(in the rows, 128 means zero)
Each named move below is a turn or a mirror, shown by a few rows before and after it. Which moves, in which order, take the first row of each later pair to the second? The first pair is answered.
move bizap:
[129 116 127  98 124  96 118 126  89 117 119 144 129 117 147 112 120 141
 130 123 152 119 122 124 129 167 124 113] |-> [128 115 130  98 121  94 119 127  89 119 119 145 129 118 149 114 118 139
 132 125 153 119 125 127 131 164 125 111]
[116 110 157 108 119 146 110 159 111 131 115 143 141 157 128 117 159 144
 144 121 117 104 117 146 100 176 142 123] |-> [118 109 156 108 117 146 109 158 110 130 119 144 141 156 126 116 160 145
 142 122 118 105 115 146  99 177 142 121]
[116 130 103 125 134  78 148  68 154 126 131 108 113  76 127 136  75 120
 102 127 163 142 150  71 143 114 109 149] |-> [111 125 105 128 134  74 146  72 152 124 129 106 112  80 128 142  68 122
 106 134 166 142 159  75 146 110 112 145]
[135 122 138 103 112 134 113 149 126 119 137 117 149 129 107 113 152 131
 144 116 124 118 118 136 141 145 130 131] |-> [121 114 143 111 111 127 107 154 123 116 126 115 153 134 116 122 142 132
 153 127 126 118 131 138 143 134 140 126]
move roki:
[121 135 146 130 147 109 123 118 136 138 144 134 128 109 113 132 165 125
 127 128 131 144 111 149 131 142 128 123] |-> [114 125 152 127 147  99 117 126 125 134 130 138 130 114 122 134 155 132
 132 134 134 138 121 155 133 142 137 113]
[125 140 125 126 127 139 139 120 136 129 135 115 125 129 116 137 131 117
 118 126 129 134 124 119 127 115 119 131] |-> [110 129 133 124 128 124 133 136 116 123 115 118 128 136 133 140 118 127
 128 135 138 129 140 127 130 114 133 115]
[142 114 149  81 142  70 138 152  68  92 125 169 143  90 154 126 151 119
 149 118 117  98  96 137 105 173 160  91] |-> [175 144 130  85 143 101 156 120 104 102 162 161 137  78 122 116 177 102
 129  97 100 116  66 119  96 172 131 126]
move pazav:
[100 106 132 133 116 106 129 119 134 128  99 111 115 109 148 138  93 121
 111 145 144 123 156 109 131 122 122 115] |-> [116 118 139 158 122 161 126 133 166 140 123 105 121 137 123 136 134 113
 118 145 107 134 142 127 113 111 117 145]
[121 127 158 124 108 168 116 190 112 136 142 102 126 167 130 118 146 137
 138 147 115 115 118 161 102 142 143 134] |-> [140 142 143  80 106 142 132 162  94 128 151 117 119 132 126  92 150 138
 118 122 137 115  90 137 106 182 124 122]
[153 136 126  93 148 111 124 117 104 129 139 137 100 120 133 106 115 147
 126  99 144 122 107 111 148 165 122 111] |-> [109 113 141 134 152 114 104 145 107 130 113 121 107 146 148 140  92 148
 152 139 136 116 151 134 155 121 150 106]
move boki:
[148 137  92 113 140 102 153  98 127 118 143  82 104  99  96 119 103 120
 108 120 134 117 107 126 134 143 130 110] |-> [137 134  89 133 138 102 149  97 136 120 140  71 103 104  97 132  92 116
 111 130 132 121 120 125 139 120 133 116]
[ 92 112 138 142  81 115  98 138 123 146 156  95 100 143 133 182 128  97
 160 153 146 150 125  86 157  71 125 121] |-> [114 118 146 144  85 155  93 153 138 154 175  96 103 163 118 169 160  97
 166 146 126 153 106 102 141  80 121 139]
[112 156 133 119 117 144 109 173 144 131 113 104 133 166 113 146 170 124
 129 149  95 160 144 163 115 130 116 117] |-> [128 162 132  86 115 133 116 170 123 132 114 123 131 156 115 126 179 130
 127 132 105 154 126 157 113 163 110 106]
[131 108 155 135 167 123 112 144 138 151 118 100 102 148 136 135 119 128
 133 143 108 140 156 133 158  88 135 132] |-> [149 115 157 125 167 146 112 156 141 157 132 109 105 159 124 119 149 130
 133 133  95 140 135 143 147 104 131 140]
Then:
(2 to 3 moves a pair)
[120 111 147 141 132 130 126 118 118 109 153 115 121 126 119 130 132 123
 124 149 115 116 150 138 128 112 129 143] |-> [122 115 138 129 131 117 133 101 113 103 152 117 117 110 119 126 126 122
 117 140 126 118 146 126 133 116 121 140] => bizap then pazav then boki
[122 107 133 137 130 134 113 165 140 141 105 114 141 162 145 137 125 129
 164 142 142 111 148 141 125 112 134 144] |-> [152 119 127 114 129 152 121 161 142 144 127 123 141 157 128 114 158 127
 157 120 131 115 117 143 110 141 118 152] => boki then bizap
[118 112 123 125 138 135 109 164 118 127 121 114 130 140 145 116 132 135
 155 140 135 135 132 138 129 130 148 108] |-> [129 123 115 150 140 153 116 149 152 132 138  98 123 138 128 124 139 118
 146 139 121 146 127 129 126 108 137 131] => roki then bizap then roki
[ 97 115 124 149 125  77 131 107 118 114 113 129 129 113 154 124  76 123
 119 131 150 110 154 120 156 124 143 139] |-> [111 130 126 188 128 133 130 112 163 124 137 113 129 137 131 134 102 108
 119 136 114 121 145 133 144  94 135 177] => boki then roki
[155 122 151 137  93 151 110 169  84 125 102 157 137 174 137 117 120 128
 125 139 154  83 128 147 117 161 156 139] |-> [177 142 141 130  93 175 122 155 106 132 128 156 136 166 114 107 143 119
 113 122 142  93 103 138 110 167 137 160] => pazav then roki
[114 114 150 118 136 103 135 147 101 135  88 123 128 153 153 143 127 115
 152 134 137 116 165 168 121 136 152 118] |-> [139 134 124  86 137  79 158 101 100 131 107 132 117 112 143 126 129 109
 125 104 161 125 134 131 124 161 125 119] => bizap then boki
[126 112 130 162 128 157 123 171 136 108 114 112 126 146 131 146 156 157
 147 152  98 137 137 154 131 135 148 133] |-> [113 106 113 135 126  96 134 141 108  93  95 119 120 107 152 145 114 159
 135 144 136 133 145 123 149 144 146 104] => roki then pazav then pazav
[136  93 153 133 139  92 118 104  86  86 155 139 155 140 156 131 126 116
 156 158 119 110 132 144 173 124 157 102] |-> [165 111 150 144 142 144 121 104 118  98 189 134 155 154 127 119 167 105
 150 142  89 119 105 152 154 125 142 136] => boki then pazav
[142 101 129 138 112 110 129 112 129 122 127 104 111  84 143 159 106 122
 138 117 164 108 134 100 171 152 131 105] |-> [156 116 125 151 113 130 135 103 155 128 145  95 109  83 124 161 120 110
 131 113 152 118 123  94 167 142 120 127] => bizap then boki then bizap
[118 116 137 156 137 132 123 178 118 119 104 117 130 171 150 132 122 127
 152 145 113 122 149 157 135  97 168 103] |-> [133 134 121 178 141 161 137 157 156 126 132 102 124 164 124 136 131 110
 139 139  98 137 136 144 131  76 148 133] => roki then bizap
[160 154 111 136 125 156 158 112 150 141 151 101 139 126 121 123 145 125
 121 119  98 141 109 137 116 122 110 184] |-> [151 135 139 126 124 164 139 153 125 142 132 115 150 157 131 118 155 141
 145 130  93 127 118 169 102 135 130 170] => roki then pazav
[128 167 141 112 124 102 103 174 110 108 131 145 132 152 131  89 133 154
 153 104 198 120 122 119 107 161 137 165] |-> [115 158 151 138 128 117  91 188 119 110 126 137 135 172 130 102 136 153
 166 120 185 117 135 135 106 138 146 174] => bizap then pazav
[134 144 124 146 140 156 125 114 152 131 136 114 116 126 118 145 129 111
 124 129 107 137 126 115 131  97 120 157] |-> [133 148 111 126 141 126 133  94 136 126 133 121 114 100 124 143 114 109
 116 122 128 139 122  95 143 107 113 141] => pazav then boki
[ 89 117 140 150 127  65 159  96 134 154  88 121 123  74 131 130  74 147
 121 112 114 175 133 122 145 103 166 120] |-> [ 95 115 140 123 126  57 157 100 116 154  86 136 126  70 134 114  81 155
 120 101 122 172 120 123 142 128 165 107] => bizap then roki
[139 123 132 116 133 154 126 141 139 136 142 133 137 133 120 115 144 130
 135 139 111 119 114 134 114 132 128 138] |-> [111 113 126 132 132 123 128 127 138 128 121 123 131 120 135 140 102 129
 134 153 127 116 147 113 131 105 135 129] => pazav then boki then boki
[122 117 153 117 109 109 174 136 115 142 137 140 155  88 133 112  87 133
 125 136 161  94 151 110 131 175 134  75] |-> [108 112 157 143 109 112 169 142 123 143 128 129 153  95 138 130  71 131
 131 156 158  94 168 112 134 152 143  78] => bizap then roki then bizap
[109 129 171  91 111 117 138 159  52 134 137 140 142 120 137  94 167 126
 133 128 117 110 108 118 119 155 114  63] |-> [139 157 152 104 113 148 153 132  93 143 169 130 135 106 106  91 189 108
 114 110 102 124  85 106 111 147  88  97] => bizap then roki
[112 119 169 116 144 106  79 147  82 101  98 145 156 156 124  81 170 138
 157 135 141 115 126 104 129 160 177 113] |-> [139 148 135  98 143  92 109  91 101  99 126 142 143 108 104  70 169 124
 124 110 155 129  99  62 137 165 143 128] => roki then boki
[127 102 111 188 143 126 130 152 107 119 131  70 116 168 158 161 132 136
 146 150  82 127 131 147 129 111 157 137] |-> [119  99 106 183 142 108 131 150  98 116 123  73 115 163 168 166 122 140
 146 152  91 123 138 146 135 112 158 128] => pazav then pazav then pazav
[113 129 117 159 136 156 126 118 159 136 130 104 128 135 116 156 119 123
 145 137 114 139 152 140 140 110 121 138] |-> [111 110 135 132 137 153 112 151 124 134 112 122 136 153 132 141 131 142
 160 141 118 123 152 163 133 140 139 112] => boki then roki
[132 112 133  90 113 115 116 139  94 126 110 153 134 136 133 120 115 145
 119 123 145 135 135 134 114 129 153  98] |-> [139 111 143 103 111 142 109 152 107 134 117 152 137 155 123 121 135 145
 126 125 127 133 133 154 105 123 154 110] => pazav then boki
[125 120 116 159 110 122 144 107 173 130 137 112 116 116 103 149  94 124
 128 155 116 131 128 129 142  94 132 135] |-> [128  98 146 143 110 146 120 160 146 133 125 132 130 153 109 132 123 144
 152 157 102 117 120 171 122 123 150 122] => boki then roki then boki
[140 143 124  81 144 109 164 147  92 105  87 141 101  83 130 103 122 123
 118 139 141 128 123 118 147 146 117  94] |-> [134 137 151 124 147 174 141 197 120 118  89 128 110 140 118 114 155 123
 141 162  98 126 130 162 127 118 135 117] => bizap then pazav then boki
[140 119 146  83 119 108 139 115 129 116 183 153  99 140 120 111 161 110
 145 139 142 127 113 127 132 157 139 126] |-> [120 102 158  89 117  95 127 130 115 111 162 154 104 149 135 118 144 118
 158 155 146 119 133 134 138 149 157 113] => roki then bizap
[150 137 122 132 128 138 136 119 144 126 146 119 118 123 119 114 144 122
 126 123 114 131 117 123 123 131 116 143] |-> [130 118 130 114 126 105 126 132 110 120 118 130 125 124 145 117 118 137
 134 133 133 117 134 128 133 144 133 113] => boki then roki
[144 136 105 172 137 139 157  95 177 137 139  95 127 127 112 147 122  98
 113 132 112 147 125 110 122  86 123 173] |-> [101  99 126 135 133  71 138 129 102 123  84 121 135 130 165 142  78 130
 138 150 150 121 158 124 135 115 159 111] => bizap then pazav then roki
[141 100 111 121 140  66 157 119 109 143 107 123 169 105 159 134  72 142
 129 176 136 152 195 105 155 113 115  87] |-> [157 120 108 171 141 135 158 116 173 161 142  96 169 131 121 147 104 121
 123 182  91 168 183 115 142  76 100 137] => boki then roki
[153 142 121 112 123 132 140 108 127 131 147 140 129 136 118 119 146 132
 116 117 132 133 123 115 118 150 107 125] |-> [144 145 110 128 122 123 144  94 136 130 147 128 125 127 120 131 129 125
 112 123 137 138 134 103 127 132 106 130] => pazav then roki
[156 153 104 129 116 133 142 120 143 150 171 136 130 106 117 102 151  86
 104 109 119 151 108 132 123 117 113 139] |-> [125 143  95 147 115 103 146 103 141 141 152 126 125  95 134 130 107  84
 106 127 140 151 137 114 143  90 123 126] => boki then boki then boki
[115 134 132 145 125 111 117 120 151 128 113 105 104 125 111 150  96 138
 137 139 119 132 143 131 113  97 130 115] |-> [147 145 134  97 121 115 120 125 129 130 128 131 109 119 103 113 134 147
 132 108 122 126 104 135  98 149 120 107] => boki then boki then boki
[153 132 126 141 132 159 136 119 127 135 132 118 146 137 115 116 164 109
 120 112 103 141  94 143 138 118 135 128] |-> [122 121 119 162 129 127 137 105 128 127 111 103 143 126 135 145 121 106
 122 134 120 142 125 128 158  85 146 117] => pazav then boki then boki
[113 135 114 122 127  99 124  82 142 120 138 125 105 113 119 118 117 110
 108 118 137 117 112  87 147 135 122 139] |-> [116 124 144 142 127 159 101 134 151 134 137 124 116 164 109 116 156 116
 135 132  98 112 110 135 122 130 139 150] => roki then pazav then boki
[150 123 152 126 129 183 114 170 130 129 143 136 148 171 129 109 173 136
 137 132  93 115 115 158  92 137 131 135] |-> [122 102 150  93 126 113 112 163  80 112 104 151 147 144 166 108 126 150
 141 137 135 103 137 147 110 157 144  91] => boki then pazav
[155 136 137 120 136 151 135 130 144 122 152 142 125 141 120 112 157 122
 118 110 130 126 108 127 129 143 108 133] |-> [127 132 125 128 135 103 141 105 139 113 134 134 117 116 139 133 110 117
 110 123 160 129 133 101 150 121 114 120] => pazav then roki then boki
[119 115 116 101 110 117 162 118 111 140 119 149 151 112 140 112 104 142
 126 115 134 130 118 128 138 162 111 136] |-> [109 101 129 107 111 124 150 142 104 140 111 150 155 132 147 116 109 148
 139 125 130 126 129 146 136 159 127 131] => pazav then bizap then roki
[128 133 116  80 143 101 131 126 100 122 120 131 130  88 144 140 150 126
 135 137 148 100 133 134 124 134 119 106] |-> [145 149 113 115 148 153 132 121 144 134 149 111 129 103 113 149 176 109
 130 140 115 114 123 139 113 108 106 143] => boki then boki then pazav
[142 160 141 145 122 153 131 127 144 126 130 128 118 123  95 126 159 141
 109  99 107 122 101 135 124 149 121 140] |-> [105 143 143 180 121 132 126 127 148 120 108 110 116 124 114 158 117 139
 118 130 114 123 142 130 143 107 142 135] => pazav then boki then boki
[133 149  77 105 134 184 117  99 171 149 190 129 147 124 117 117 171  96
 102 104 116 133  89 123 109 101  85 188] |-> [ 60  84 124 115 130 142  70 180 107 135 109 140 164 168 180 142 125 128
 152 155 128 102 159 177 122  90 152 129] => roki then boki
[ 78 124 128 157 146 103 122 148 136 125  96 122 120 146 152 165  66 118
 134 175 142 117 179 120 149  53 154 129] |-> [ 88 110 155 142 145 135 100 195 118 135  91 141 134 185 152 145 107 136
 153 174 121 105 165 160 126  84 165 125] => pazav then roki
[120  95 140 120 137  95  72 130  83 168 104 154 130 146 176  85 160 112
 168 121 158  99 121 161 149 114 154  92] |-> [163 139 108 146 142 143 101  81 153 183 160 130 117 126 128  87 191  80
 137  99 131 128  82 129 142  92 110 146] => boki then roki
[140 145 120 149 132 156 130 123 162 130 138 115 132 144 123 131 154 124
 136 131 114 125 109 133 102 124 119 159] |-> [122 126 138 145 128 150 116 151 138 129 118 122 139 163 141 134 147 135
 153 145 116 116 122 151 102 127 138 140] => bizap then boki then bizap
[123  93 107 119 133 102  92 133 114 130 145 133 146 165 151 155 128 137
 115 180 140 118 150 163 116 118 162 142] |-> [165 124  89  98 136 123 112 100 135 139 182 138 138 144 124 131 159 124
  90 149 139 130 107 142 106 142 130 163] => roki then boki
[143 140 124 104 126 142 139 131 136 143 141 128 123 124 128 104 151 121
 123 112 118 127 111 126 118 140 124 135] |-> [135 141 113 117 127 130 147 113 147 139 140 120 115 107 125 115 133 115
 116 117 128 132 118 106 128 124 119 138] => boki then bizap then roki
[122 144 124 152  93 118 133 129 114 113 144 125 146 167 153 147  95 138
 118 105 141 100 154 157 127  99 137 109] |-> [133 157 118 163  95 132 140 119 134 117 158 119 141 165 139 151 104 127
 112 100 133 108 147 150 126  91 127 123] => roki then bizap
[102 127 122 124 138 103 120 133 122 122 140 122 121 114 145 136  98 140
 122 146 139 119 148 110 140 132 132 123] |-> [127 137 121  98 138 115 126 132 116 128 153 136 124 111 131 111 127 141
 114 126 136 119 121 112 129 164 119 123] => pazav then boki then pazav
[120 126 115 152 124 162 146 127 161 128 137 101 115 136 115 124 127 124
 121 128 124 141 115 126 130 102 137 149] |-> [101 109 127 152 126 145 135 145 144 122 115 102 121 146 136 134 110 135
 133 141 130 132 136 138 135 102 155 131] => bizap then roki
[104 134 102 107 126 107 163  85 126 121 107 118 123 122 177 115 102 116
  93 129 157 141 157  82 150 105 128 131] |-> [125 149 104 134 129 161 160  90 167 136 138 104 121 142 147 114 138 101
  90 126 121 153 138  93 134  88 114 167] => boki then pazav
[ 93 105 136  91 137  74 107 168  97 111 127 151 142 143 132 152 114 118
 148 111 178 118 170 125 156 143 144 100] |-> [133 147 113 139 143 137 129 128 180 129 186 119 130 139  76 160 149  78
 120 100 139 147 138 106 143 102 105 165] => boki then roki
[121 120 118  98 125  98 137 111 103 127 117 147 117 102 164 124  97 123
 128 124 144 127 139 120 155 143 133 100] |-> [109 116 120 113 125  97 133 117 111 126 113 140 120 106 169 133  89 121
 132 132 141 126 150 122 156 128 139 102] => bizap then roki then bizap
[162 123  95 147 129 107 103 110 164 198 152 165 127 109 101 110 127 138
 134 112  79 144 155 101 131 106 141 130] |-> [155 118 111 148 129 118  96 134 155 199 147 167 134 131 103 105 138 146
 145 118  69 141 159 121 122 112 152 126] => roki then pazav
[145 127 130 111 117 124  97 166  82 171 119 138 135 136 178 113 159 139
  78 125 176  92  98 108 142 198 110  77] |-> [113 120 139 204 124 167  82 180 138 177 119  97 135 175 164 165 144 122
  90 171 139 106 141 125 143 114 130 113] => boki then boki then boki
[127 115 135 109 124 119 114 158 110 125 111 131 125 142 148 134 119 145
 134 118 134 102 129 147 128 148 146 108] |-> [147 130 123  90 123 114 127 132 116 123 130 138 121 121 135 121 126 139
 119 102 142 106 110 128 125 162 127 111] => pazav then roki then pazav
[126 149 142 105 136 132 105 131 121 128 142 149 122 130 130 124 143 131
 126 112 131 107 101 147 106 161 126 128] |-> [130 160 130 112 138 135 114 111 136 130 152 138 116 118 121 128 140 120
 117 109 130 116  94 134 109 150 115 136] => pazav then roki
[171 139 147 109 114 114 157 158 100 116 150 141 112 112 147 106 167 132
 136 136 183 124  93 126 117 137 128  86] |-> [179 141 151 119 113 138 153 166 112 122 161 135 115 126 136 104 183 130
 138 138 167 128  88 137 107 132 126  98] => bizap then pazav then pazav
[140 146 123 116 144 163 131 135 142 140 142 121 122 145 120 116 158 124
 126 111 120 151 113 128 121 124 112 141] |-> [117 128 141 113 143 153 116 170 118 137 121 130 128 160 138 120 151 136
 145 123 124 139 129 145 121 126 134 126] => roki then pazav then bizap
[145 127 123 114 130 134 135 129 135 125 153 131 130 130 106 121 154 124
 123 119 119 132 111 126 122 140 120 135] |-> [110 113 129 144 133 116 125 133 142 120 133 114 131 136 120 148 118 121
 134 144 124 131 144 127 134 106 136 131] => boki then boki then pazav
[ 64  91 131 127 107  62 113 143  77 112  83 132 137 130 170 146  78 152
 142 167 169 112 173 118 139 116 165  83] |-> [154 129 148 104 115 183 115 175 116 145 157 148 144 175 103  86 211 143
 137 119  98 121  80 158  82 171 132 142] => pazav then boki
[134 124 133 155 118 148 131 140 150 135 125 106 122 146 122 136 132 117
 129 137 109 130 145 136 123 101 140 161] |-> [129 108 144 112 113 112 125 155  98 126 100 130 126 142 148 119 124 134
 136 131 131 112 147 144 126 139 152 123] => roki then pazav then roki
[138 113 127 111 147  91 140 107 106  68  88 122 136 108 114 134 115 130
 117 109 168 125 143 121 129  98 145  96] |-> [143 114 146 152 150 157 122 142 139  85  99 109 141 154  91 144 151 125
 133 124 124 127 146 157 111  72 152 125] => bizap then pazav then boki
[123 159 136 133 141 145 128 105 141 116 157 102  99 110 121 141 139 124
 108 137  93 159 112 135 138 106  90 149] |-> [ 97 141 141 109 137  90 125 106 101 103 123 117 100  96 153 141 101 137
 116 142 126 149 132 129 153 119 105 113] => pazav then roki
[142 131 146 168 140 178 122 147 168 148 151 115 137 147 112 136 163 125
 123 112 103 132 125 154 120 101 116 165] |-> [128 136 113 120 140  82 147  91 124 122 131 130 123  74 140 130 102 127
  99  98 170 127 129  99 151 122 104 122] => pazav then boki
